(in the rows, 100 means zero)
Rotation paths and how fast each direction turns (degrees per step)
Each turn is a multiple of 5 degrees from 10 to 175, or 0.
Each row of a path follows its step; steps can be skipped.
Rotation 1:
step 0:  99  94  82 116 116  90 121 101 138  87 113  92 110  83  93 120  80  27  98  89 127 108 115  92  88  70 111 111  64 113  95 131
step 1: 125  80 108 135 137 108  83  72 103 118 132  81 135  73  81  83  95 106 130  96 104  90 131  91  91 102 111 105  90 101  50  97
step 2: 113  73 103  94  91  95  95  80 123  93  94  92 109  92 131  88 132 133  65 126  82 121 101 105  63 129 115 106  90  66  48  95
step 3:  97  84 106  97  82 123 112  95 127 102  81  99 109  89 103 119 142  86  62  65  95 138  81 124  92  65 126 112 132 105 103 131
step 4:  96 105  99 116 145 110 104 102  55 118  94  98  90  70  76  70 126  80 128  79  93 107  84 129 104 104 137  93 127  92 109 132
step 5: 110 104  38 107 129  91 109 119  86  78  74  97  76  60 111  85  88 111  98 136 103 103  74  65  91 112 126  95 108  75  90  92
step 6: 103  81  40 103 104 133  90  96 128  90  99  99  95  82  92 162 102 133  99  82 121 120 113  86 107  83 100  89 110 107 111  73
step 7:  99  59  91 120  94 114  79  82  75  90 122 116 107 111  76 117 144 110 133  90  94 114  86 136 125 111  74  66  74  76 111  98
step 8: 127  57 115 114  92  90  86 121  94  71  89  92  79 108 115  87  97 102  91 121  64  85  41  89 132  77  85 103  88  74 108 118
step 9: 115  71 122  75 116 143  84 125 123 121  93  87  62  92 110 115  50  96 105  94  85 107 110  91 102  86 106 115 122  89 147 104
step 10:  81 102 116  92  83 126  84  96  85 125 100 125 104  69  62 105  83  64 125 121  94 117 103  83  67 128  77  72 100  71 128  76
Directions:
 82 100 100 106 105  97 106  96 104 106 104 107 109 101  95 114 100  91  87  95  95  97  88 114  98  99 101  92  95  99 106  91
100
108  79  92 113  99  90 101  97 104 102 107  98 110 107 106 104  93 108 101  98 108  92 104 101 100 103  94 101  87  99 106 111
55
105 111  99 111  86  97  98  85  96  96 104 104  97 101  87 104  91  92 108  91  99  99  98 105 107 104 105 103 105  86  94 108
110
103 101  92  96  92  89 108 111 100 105  97 102  96  98 103 108  92 103  89  99  82 109 114 100 109  89 104  96  95  96  94 103
120
 90 107  91 109 100  91 102 101  93 106  88 100  93  99  92  93 100 116  91 101 120 107 100 106 105  98 101  97 106 102 105 102
45
 97 105  93  87 106  91 108 102 100 110 109  93  97  94  87 111  96  98 108 107 104  95  95  85  90 103 102  94 102 100 103 112
70
 94  99 102  93 111  99  94  97  92 108 105  97  89 105 104  99 103 105 109  98  96 100 116 116  98 116 108  94  94  91 104  99
135
Rotation 2:
step 0: 102 104 107 107 135  98 119 125  90  73 118  62  93  85  94 126 120 105 123  95  72  75 101  63 114 125  97 114 135 131  66  97
step 1:  74  89  64  99 111  60  71  82 157 114 109 116 132  81 117 121  87 115 116 121  96  95 111  88 102 123 100 107 123  91  81  88
step 2:  88 123 120  85  85 110  88 130 109 111 125 138  97  60 119  98  80 107  96 122 101 120 131 113 111  84  70  97  60  96 112  61
step 3: 127 106 111 133  78 132 156 128 104 113 108 133 104 118 108  83  88  86 106  99  88  87 102  94 144  99  98 114 112 128 117 109
step 4:  97 147 104 122  84 114  83 119 113 106  90  83 116 107  61 130 104  72 117 119  74 108  72  77  91 126 121 102 138  88  95 125
step 5: 106  92  86 110  82  81  73 120 151  78 115  84 107  58  81  82 131 126 100  96  91 109 112  87  78  88  79  99  86  78  80 134
step 6:  82  99  52 101  97 105  86 101 101 103 127 142  78  98 122  71 111  89  68 117  97  83 115 113 103  56 102 127  99  85 137 111
step 7: 126 133 131 110  99 105 124  94  65  99  70 101 106 115 127  83 117  92  77 124  80 130  89  87 102  78  83  86 126  86 150  91
step 8: 125  80  94 132  79 120 104  75  89 100  50  83 137 114  65  98 112 102 138  94 102 122  78 103 113  94 105 112  87  67  88 122
step 9:  79  83  84  93 125 103  73 135 107  95  90  56  65 106  85 105 108  71  83 107 129 116  89 110  83  80 105 113  70  81  71 134
step 10: 123  69  98  75 101  75  91 102 113  70 102 103  68 141 137  98 121 121  85 101 117  72 105 120  68  67  85  97 129 106 113  95
Directions:
 98  98 104 116 102  90  96  98  99 109  91 101 111  94  93 100 118  93  96 102  97 100 100 100  96 101 110 102 100 103  81  90
95
 95  96 108 107 101  84  88 104  96  91 108  91  95 100  97 107  95 109 102 107 106  87 103  95 101  98 105 104 105  95  93 118
80
 93  99 101 102 104  95  99  98  96 110  99 116  97  93 101 103 102 103 101  97 113 104 109 105  82  96  83 108 109 108 104 107
85
 91  93  75 112 103 100 112  96  99 106 102 102 105  99 100 107  96  92  94 103 110  92  96 101 110 106 100  94  99  98 102 109
140
106  86 105 106 111 112  94  98 104 112 107  97  97 110 105 100  97  94  93 109  91 101 105  93  92 103 102  92 118 100 102 100
115
Rotation 3:
step 0: 103  99 103 119 123 138 120  82  98 127 137  86 129 102  98  74  65 101 112 100  74  95  96  93 114 103 103 129  49 112  83  84
step 1:  96  92 117  77 149 106 129  96  80 118  92 119  95  66  87  80 125 110 126 101 122  70 117  81 136  89 113  96  85  90  91 132
step 2:  43 113  78  98 107 113 121 119 110 122 102 138  81 103 120  91  97 119  88 106 110  72 124  97  91 101 121 110 104 131  66  69
step 3: 109  90  78 128 104 117 116  58 121 102 132 103 114 121  92  78  95 137 123 146  96  87 122  97 117  96 118 136 112  97 109  97
step 4:  91  80 132 100 146 112  80  72 102 102 104 108  94 122 112  91 138  88  88 132 111  65 135 103 120 104  88  80  78 124  91 118
step 5:  60 112  91 112 107 103 123 108  98  87  76 108 118 102 119  75  83 107  79  90  94  66 144 108 109 116  58 149  87 108  90 108
step 6:  80 107 112 126  84  97  99 103  99 114 128  92 114 113  98  93 116 129 160 100 121  57 108  84 117  74  84 120 108 119 128 112
step 7:  90 119 112 133 120 135  97 104  82 144 134 126 122 107 122 124 121  64  80 121 122 103 119 106 111  86  88 110  94 111  87 107
step 8: 100  95 117  94 118  96 153 103  87  87 117 128  95  91  96  90  92  94  93 115  93 101 125  82  81  98  93 166  73 117 124 122
step 9:  95  69 139  96 107 120 112 100 117 124 137 103 112  75  96 112  98 119 135  83 103  53 125  91  78 112  94  97 109 132  81  97
step 10:  79 109  96 128 143 132 109 107  91  93 130 121 126 108 111 111 102  92 107  79  93  96 103 104 142 121 136 133 113  98  69 116
Directions:
105  97 101 102  94 110  85  91 101  96 110  93  99  91  94  96  95 114 111 103 107 106  90  99  98  96  89 106 100 107  85 103
120
 96  94  98 113 109  97  99 109 112  95 104  92 108 102 105 112 101 100 101 108  98  99  88  94 108  88 103 104 113 100 101  84
100
102  88  90 100  87  91  87 101  96 109 116 106 105 103 101  92  98  89  97 102  99  95  95 109 111 103 111 105 102 104 102 103
100
100  91 101 103  93 101  92  97  94 100  94 110 106 101  99 104 112  93 100  99 106  89  99  84  89 100 100  84  96 111  92  90
145
 92  94  97  88 106  92  94 112  98  90  92 107  93  89  99  99 101  93  86 110 112 104  98  96 101  98  94 113  98 102  94 104
115
103 102 112  92  94  90 101 106  98  86  99 110  99 105 109 104 100 105 115 107  94 107 104 107 111  91 105  94  91 112  97  99
155
Rotation 4:
step 0: 104 124  68  89  95  85 117 116 137  81 104  81 106 103 128  76  71 118 104  98 109  73 100 116 107  91 107 139 115  96 114 141
step 1:  94 128 110 111  47  73 119 122 106  88 102 123 121  78 137  83 108 124  93  87 113 114  85  99 106  88  96 110  89 135 109  81
step 2:  82  99 112 111  89  82 106  63 116  95 147 100 129  93 120 100  87 111  76 105 100 125  82 137  81 140 105  96 113 112 111 109
step 3: 101 104  83  81  92 109 131 118 125  85 109  91 127  79  96 109  75  87  81 120 138  89 136 113  77 117 102 133 124 121  95 111
step 4:  93  99 131  93  62  87 136 108  84  80  63 112 145  95 113  92 103 108  65  78  98  92 118 112  96  86  79  95 115 103 108 113
step 5:  82  93 105 125  73  58 118  98  95 109 137  70 144 105  99 135 112  92 112  89  91  97  92 106  72  96 109  85 117 106 107 123
step 6: 107 118 125  97 102 106 141  96 121  83 107  68 127  75  89 133  99  72  96 140 106  91  84 120 111  85 100 134  99 103  84 107
step 7: 113  81 122 134  89 107 114 130  90  87  76  80 126  46 110  82  81  96  88  89  93 125 100 108 111  88  89 103 112  85 111 137
step 8:  96  68 128 124 103  86 119 124  86 117 112 105 126 108 160 132  88  88 128 112 100 120  98  99  71  93 110 101 106 101  96 100
step 9: 105  92 130 124  98  91  99  67  80 100  89 101 109  82  93 119 104  90 119 164 107  93 109 125 105 100 103 124 143 109  96  97
step 10: 102  80  88 126  99 133 127  98  77  78  65  66 106  79 106  84 118 122 114 121 100 102 108 107  66  91 104 116 105  83 113 136
Directions:
 89 109 107 106 100 112  94 106 119 101  90  96  95 102  99  93 112  97  94 102 102  99 107  95 104  96 104 111 113 102  94 109
115
100 109  96 106 102 101 106 106  86  98  99 107 106  92  99  84 104 110  91  95 102 109 106  98  95  81 105  97  96  91  93  97
115
 88  92  96  98 112  96  99 103 103  96 108  93 104 112  98  85  97  95 107 102 105 109  93  96  87  96  98  90 102 102 104 116
135
 92 106 113  92  99  97 108  97 102  96  85 112 103 104  92  99  92  93 104 108 107 107  89  94  98  94  93 102  95 108  93  86
145
105 116  98 102  97  91 105 101 109  98 102  88  98 100  94 105 102  99 107  91  91  97  84  97 110  87  97 101  87  93 100 110
60
 98 111  92  90  96  89 106  94 116 100 102 105 100 100 103  89 104 116 101  95 111 101 107 103 102 117  99  95  94 103 100  99
25
100 102 102  99 104 111 100 106 103  86 104 102  90 109  90  99  98  97 112  88  95 102 107 112 107  98 108  85 103 100  98  87
0
Rotation 5:
step 0:  88 115 111  70  95  78 100 103 110  82  96 105 148 106  91 102  96  93  81 109  49 152 116 110  79 110  89  88  92 128  70  92
step 1: 113  95  93 107  89  76  57  88 121  83  97 110 132  85  98  98 104 132  90  83 105  80  86 128 113 131  60 127  73 124  96  74
step 2:  75 106 108 123  85 116 102 119  77  80  81 135  91 109  77 119  86  98  91  82  89 135 107 110 129  88  73 133  55 121  88 123
step 3:  96  96 128  88  78  92  75  76  73  91 101 104 147 117  99  95 141  96  81  88 139 107  94  97  89  92 102 136  84  80  69 123
step 4:  41 115  73  94  82  89  65  90 109 101  82 121  99 120 115 103  75 106 127 113 121  69 105 106 122  66 100 111  78  82  81 108
step 5:  67 113 117  52  81  72 109 125 106  63  79 100 114 115  87 118  94  93  90 116  86 111 113  58  75  92 118 132 111  99  87  93
step 6: 101  89  76  70  97  83  53 103 123 101  63 101  94  70  84 116 112 115  89 110 115  71  57  84  94 115  70 117 116 101  83  95
step 7:  92  93  98 104  75 121  95 101 106  78  33  93  63 100  60 109  77  99 100 105  59 123 107 111 101 102  86  98  95  85  75 122
step 8: 129  91 103 104  98  94  63  71  81  69  82  45 117  92 107 121 116 102  89  89 106 134  92 114  85 101 104 135 114  76  79  90
step 9:  89 123 101 143  97 127  67  83 118  72  84  94  92  81 107 142  85  98 140 120 121  85 102 109 116  69  82 108  92  96 108 109
step 10:  91 150 141  94  98  95 108 107  75  78  88  87 130 112  92 149 109  88 104  98  86 119  99  85  65  71  94  79 114 108  92 115
Directions:
109 107 103  92 101 105 105  96 100 105 101 109  95 102  96 102 116 102 107 110 107 106  97  92 106 105  87  92 103 103  90 119
100
 93  99 112  87  98  85 100  97 104 111  98 100 102 100  89  96 100  94 110 101 104 100 102  96 108  84  97  93 111 105 107  88
60
101  95 108 105 105 104 110 107 110  89  99 107  94  96 112 106  98 104  96  90 110  99  93  86  99  92  91 107 105 113  99  93
95
100 108 104 110 105  97  93 102  96  93 116 100 106 105  98  97 107  87 101  89  93  92 108 106 102  98  86  95  93 115  94  99
35
104 112 103 104  97  79  95  97 107 103 106  89  91  88 106  95 110 106  87 100 111  96  92 104 100 101 101  99  95  97  98 101
145
 89 101  99 113  99  97  99 115 111 111  94 104  88 103 107 100  98  95 103 111 100 103 108 115  99  98  93 106 105 104 103 110
145
Rotation 6:
step 0: 110 108 116 101 134  58  81  51 100 105 125  94 107 109  87 102  78  72  78 100 127  83 103 100 109  71  79 108 101  98  54 119
step 1:  50 102  97  93  68  84  99 106  90 103 100  96 112 111  92 122  78  64  89 120 118  74 105 108  53 107  97 136 107  65  72  85
step 2: 104 100  80 105  87  76  66  91 123 101 108 106  72  82  86  97  94  92 114 107  94  78  92  76  91  94  43  87 125  49 117  66
step 3:  67 141 102  78 101  98  80 109 135  95 103 101 117 123  95  97 116  77  65 102  70 130 104 125 104  85  92  83 138  75 133  90
step 4:  93 107 110 104  69  81 103  85 138  81 110 120  87  84 133  78 107 100  93 162 111 109  79  95 123 105 129  83 101  79 126 124
step 5:  93 124 103  98 113  73  80  97 123  80 121  67 117  74 100  69 116 126  78 126 109 113 139  60  84  82 112  95 114 124  79 121
step 6:  96  86 129 111  97  74 100  78 118 130  87  93  85 112 111  80  80 100  61 109 149  92 139 112 110 119 112 133 126 112  82  88
step 7: 106 107 146  97  73  66 104  76  87 104 110 100  84  89  79  92  77  69  85  87  69  49 106  76  65  92  93 112 112  96  85 109
step 8:  72  94  98  76 119  88  95  93 101 103 110  77 114 133 103 102  88  88  82 106  99  62 117  88 109  84  56 133  89  44 127  99
step 9:  87 118 106  90  56  90  60  80 105 107 115  98 102 120 136 115 119  94 133 130  64  97  95 115 107  91  94 112 131  68  97  63
step 10:  92 110  92  86 117  90  63 103 116 109 110 102 115  63  81  86  93  92 121 144  85 111 123 108 102 107 110  86 134  76 157 122
Directions:
 94  99  90 107  96 111  92 106 100 101  98  97  92 108 103  98  89  87 108  96  87 109  94  91 103  94  94 112 107  89 102 105
55
 98  93 110 101  93 110  98  93  89  98 102 102  94  97 106 113 103  97  88 107  97 112  99  99 100 120 107 100 101  90  93  95
135
 94 105  83 104  96  91 108 104  95  79 104  92  99  96 105 103 101 113 102 103  99  96 105 100 106 102 100 112  94  92  92  96
100
115  92  98  93  88  92  90  99  99  88  99 103  89  95  90 108  98 103 106 104  98  92  91  86  99  98 110  98 106 106 106 101
140
109  97 100 106  99  92 111  98 107 107  99 110 106 109  92 106  97 105  97 115  93 107 113  94  94  88 103 101 105  86  96  98
0
Rotation 7:
step 0: 111 110 108  53  71  85 105  80 113  72 117 122 113 115 123 139 109 109 122  99  94  87 102 112 104  64  74 108  85 109  76 121
step 1:  98  86  97  67  77  71  82  87 107  86 134 102 106 101  87  89  60 114  93  91 110 101  62  78 109 127  70 132  72 106  91  90
step 2: 115  56 116 130 110 111  98  82 105 123 103 109  94 119 121  91  95 106  67  80 116 135  72  64 100 100  88 111  68 109 116 116
step 3:  92 104  86 119 102 117 101  85  89  99 102 108  78  93 112 143 115  91  64  89 137  78 127  93  78  67  74 104  70  92 130 114
step 4: 102 118  87 120  89  63 110 116  61 101 137  93  82  84  92 114 104 122  88 139 101  85  85 128  84  94  70  99  74  77  93 101
step 5:  72 117 132  96 125  79 144 105  62 104 111 119 104 100  95  76 107 127 115  97  82 117  63 106 113  79  94 110  74 121 103 109
step 6:  85  97 113  89 118 110 141  83  95 117  82 104  80  91  74 120  64  61 115  78  91 105  95  98 122 100  83 132  89 107 137  88
step 7: 144  83  89 122  87  82 114  97 134 135  92  90 103 111  93 145 102  92 135 107  96 101 106 117 118  99  74 102  81  90 120 118
step 8:  95 118  83  95  70  85  85 118 114 116  97 114 133 108  83 102 112 139 132  95 136  72 103  96 103  82  97 117  58 128 104 115
step 9:  94  99  86 134 101 100  90 118  76 121  92 104 101  88  75  73  78  96  92  94 136  87  68  97  87 140 103 127  77 135  97  76
step 10: 115  79 101 148 139 113 125 111  76 124  84 104  68 109 107 103 130  94 105  83 110 100  98 105  72 115 113  83 108 129 125 118
Directions:
 94  96  94  89 100  80 110 106 114 107 107  93  94  97 108 108 108 111 100 104 102  91 109  98  94 106 100 100 102  98  94  99
100
107  99 101 115 106  97  93 106  92  98  97  99  97  91 100  90 103 103  87 101 111  89 108  83  87  99  96  98  99 102  96 107
55
 99 109 110  99  94 104  97  88  96 110 106  83 100 112  94 101 104  96 102 110 110 105 118 105  98  99  95 101  97 104  89 103
90
 95 105 105  94  94  91  99  90  89 101  90 101 100  98 101 107 102 102  95 108  95 102  93  87 104 117 102  88 100 117 104  98
90
102 112  94 109 103  97 106 109 101 117  88  95 108 101  90  95 102  94 116  98  99  89 100 102  96 104 111  99  97 105 108  96
20
